A: 3 groups of rows, each row roughly a mix of its group's hidden directions
A (115 x 11)
[[-22  44  15  18 -12 -17 -38  18   4  -4 -32]
 [ -9  16  -3  -4   6 -14 -22  38  27 -11  53]
 [ 23  -3  -3 -13   4  11 -13   7  31 -35  54]
 [ -7   0   9   1 -43  -8 -16  10  15 -54  26]
 [ 33  -2  -9 -22  34  19 -41  27 -10  14 -15]
 [ 17 -18 -13  57   2 -13 -13  25   5 -29  18]
 [-17 -36  -1   7  22  39 -34 -24 -12   4  24]
 [-18   0  -2  53   9  19  18   0  36 -31  -2]
 [ 22  13  -4  -9  -1  10 -12 -71 -14   1   0]
 [ 16 -17   3  20   0  37 -10 -44 -29   3 -32]
 [ 32 -39   0  12  -2  18  21 -18 -38 -27 -17]
 [ 43 -25  24  15 -27   6  31 -21 -26  -6   9]
 [-32   5 -27 -26  16 -23  31 -15  -6 -20  36]
 [ 17  -8  33 -13 -23  -7 -17 -31  37 -20  31]
 [ -4  11 -19  15  24  30  47  12 -34  -6 -21]
 [ 29  35   8   2  13 -39  -3  31   7  29 -23]
 [ 40  20   6  38   1  12  14  -4  -7   8 -48]
 [  4  22  43  28 -12  -8 -39 -22  22  14   9]
 [ 28 -45 -24 -20 -26  31   2  27   8   4   2]
 [ 18   9  29  -3  26 -25 -26  29 -17   9 -41]
 [-36   0  -8   2  17   3   0 -23  -9  45  43]
 [ -8  26  41  44   3  21  33   1   0   7  18]
 [ -3  54   7  18   1 -13 -47 -11  18   7   6]
 [-32  39  15  -8  -1  14  -9 -22  23  -2  46]
 [  8  27  53   4 -18   6   3 -22   9  26  30]
 [-41 -19  -2  28  37   5 -38 -20   1 -11   9]
 [-13  23  27   1 -15 -17 -12  18  -2  61   4]
 [ 11   2  28  43  -8 -39 -10  32 -26  -7  -6]
 [ -8  20 -42 -31  11  43  -7  19 -19 -18  -1]
 [ -9 -33 -29   4 -13 -25   2  -8  -5  38 -42]
 [  0   4 -11   5  11   3 -27 -53 -32  10 -36]
 [-25  35  16 -29  -5  -8   5   1 -31  44  15]
 [-21 -24 -50 -24  24  -4   3 -16 -26 -19 -15]
 [ 48   7   4 -17   3  48  20  10 -11 -26   0]
 [-55  -2  13   9  19 -22 -22 -18   2   0  36]
 [-17   1  39  16 -10  25  12  -9  32  45   8]
 [ 33 -11   1  -7 -47  20 -32 -13 -12 -29 -12]
 [-13  18 -17 -57  -6  -1  10  -5 -25  37   0]
 [ 24  -4  -3 -23 -17   8  17   9  15  -4 -64]
 [ 18 -24  29  11 -43  -3 -16  13  -1   9 -44]
 [  1 -22 -37 -16  16 -17  19 -25 -44   2 -24]
 [  4 -48  13 -21 -18  38   3  -1 -14 -29  22]
 [-22   6 -19 -10 -15  25 -29 -34 -10 -43  21]
 [ -4 -33 -26   0  14   6  12 -34 -45 -12 -26]
 [-30 -17  -2  17  -3   4 -22 -51 -12  31 -21]
 [ -1 -15  -8  -7 -31 -20   0 -28 -12 -45 -38]
 [-35  16  -3 -56 -12  -8  24  13 -15 -10 -16]
 [ 47   5   9  -3  14 -31  14  39  16   7 -26]
 [-44 -16  10 -31   2 -19 -38 -26 -14  18  -3]
 [ 10  -1 -12  34  27  25  -2 -35  -4 -44  17]
 [-16   0 -12 -19 -10  -3  23   5  -3  16 -67]
 [-42  13 -22  -6 -10 -11  -8  11  32  48   2]
 [-40 -11 -11 -14 -23 -43  -5 -19  17 -10  31]
 [-37   8   4   5  44 -10   5 -37 -24 -16  22]
 [-15   5 -57  13  25   9 -32 -25   6   5  -7]
 [ 18  24  -5  -8  42   9   1  47  22  23  12]
 [-22   8  -1  54   8  -9 -34   2  27  23  14]
 [-47 -19 -18  -3 -13   4 -19   2   4 -46  26]
 [-16  -5 -10   7  19   6  23   7   7 -34  60]
 [ 23 -38 -26 -21 -28  16  34  27   9   5  -6]
 [ -3  -1 -18  16  21 -11 -51 -27 -13   3  38]
 [ 24   5  46 -29 -26 -20  -7  10 -12  35   5]
 [-23  19 -17 -14  52 -25 -26  -6 -12  -5  24]
 [-12  44   3 -29 -24   1  -5  19  46  16  -3]
 [ 20 -42   4 -21 -39  32  12  -2 -13 -26  -1]
 [-52   0 -32 -10   0 -13  16  38   9  17 -12]
 [-36 -20 -27 -26   8  32   3  -9  21  -9  36]
 [ 10 -29  29 -38 -20  41  19  -5 -18 -15  -4]
 [-18  37  18   3 -12 -19 -18 -44  -5  20 -32]
 [ 35 -21  -4  36  16  28  27  -5   0 -37  -5]
 [-12  30 -13  18 -23 -44  10 -38  -8 -22 -12]
 [-39  33   2 -11   5 -10 -32 -19  -6 -35 -26]
 [ 13  11  27  43  -1 -19  -9 -14 -46  21  -8]
 [  7 -14 -29  -1   4   7  35  40 -12  28 -35]
 [-46 -28 -25  -8 -22 -11   3   9 -11 -37  20]
 [ 33  -6  30 -10 -20  -8  16  33  -9  32 -33]
 [ 11  60   5  24  27 -17  -9  11  16  16 -11]
 [-26  34  26 -36 -20 -12  -2   7  29  31   1]
 [ 15  47 -17 -32  -1 -17 -25   6  28 -14 -23]
 [-61   4 -31  -8  -2 -10   4  14  32  -6   0]
 [ 10 -49 -29  18  28  14 -25  19 -11  -8  18]
 [-22 -16  -9  24  30   3   6  37 -37  22  25]
 [-11 -14 -29 -37  12   2  35  16 -39  -6  22]
 [ 26   9  37  54   8  23  10 -15   4 -16   5]
 [-23  20 -38  -4  30  19  -5 -36 -27  -7  21]
 [-21  -1 -25  12   4  -5  15  46   0  20 -48]
 [ -2  -9   4   1 -39  19 -12  -8   1 -63 -10]
 [  8   8  59  16 -21   8  33   6  21 -14   7]
 [ 32   9  -6  14  18 -16 -19 -34 -44  -3  28]
 [-20   8  17  -1 -39  44 -11 -36  13 -16  15]
 [-22   0 -45   4  13  -3   5  33 -11  32 -35]
 [-38  33   9  17  15 -37 -10 -39  -9  -7   4]
 [  0 -20 -30 -41  -3  22  25  17  24 -26 -23]
 [ 39   2  44  35 -28  -5   2  10  -9 -11  20]
 [-14   0  -8   5  18 -31   1  66   3   8  15]
 [-33 -34 -15 -17 -16 -31  16   8  24 -24 -27]
 [ 11 -12   7  38  28   6   5   3 -37 -40  24]
 [ 43 -10  12  11  -6  13  10  55  15   9 -20]
 [-54 -19  -2 -18  14  -3   1 -27  -4  -1  40]
 [-49  31   1  31  22  10   6  -7 -10 -33   5]
 [ 30  -7 -35  27 -51  -8   5   0  11 -22  -6]
 [ -3  -5  35  -4  14  35  43  26  17  26   5]
 [ -1   8 -25 -33 -13 -43  31   2 -12  31  18]
 [ 33 -19  12  15   3   9 -11 -26  12 -57   2]
 [  3  29  38  15 -19  -7 -11  31  37  15  24]
 [ -8 -25 -16 -27 -12  43  30 -20   5  -7 -33]
 [-36  25 -12 -31  -9 -21 -27   1  -2  44  -4]
 [ 38 -20 -31 -42   2   6   5 -11 -22  30   9]
 [-29 -12 -11 -11  45 -18  -1 -21 -25  32 -22]
 [ 43 -17  28  35  11 -21  16  12 -28  10 -16]
 [ 51  -4  31   8 -29  30  26   1  -4  -6  -8]
 [ 36   0   6 -27 -49  13   1  11   4   5 -37]
 [ 31  14  -3  31  21  11  52   5 -11 -23 -10]
 [ 17 -37 -14  27  24   1  14 -14 -41 -22 -23]
 [ -3 -10  -6  43  11  13   3  -2  24 -53 -21]]

one row of each group, then the others: which group is each in?
[ -4  -1  15  58  -3  -7 -22  11  40  19   3] -> K
[ 30  -9 -21 -27  29   8  -4  17  35 -27  30] -> S
[34 44  6 30 30 28 18  4  4  1 -8] -> E

[ 34   1  28  35  -9  24 -16 -11 -28 -31 -16] -> S
[ 13   4  -7   3  -9 -48 -19  13  -7 -34  43] -> S
[-12  54 -24 -38  -7 -11 -14  -1  14  21   9] -> S
[-56 -18  -5  -4 -19 -36 -10 -25   6  12  14] -> E
[ 27  23  50  19 -27  17  -3   2  29  11  10] -> S
[ -7 -36 -13  -4 -33  24 -13  20  33  33  16] -> E
[  1  17 -14 -27   2  -8 -14   2 -34  60  -1] -> K
[-27 -10 -14  23  15 -26 -40   7  -6   6  44] -> K
[ 18 -34 -14  21 -12  32  -2  38  29  15  19] -> E
[-40 -29  34  23 -29  -5 -21  -9  10  -4  23] -> E
[ 25 -17  -3 -21  -2 -15 -33 -22  -9  21  50] -> K
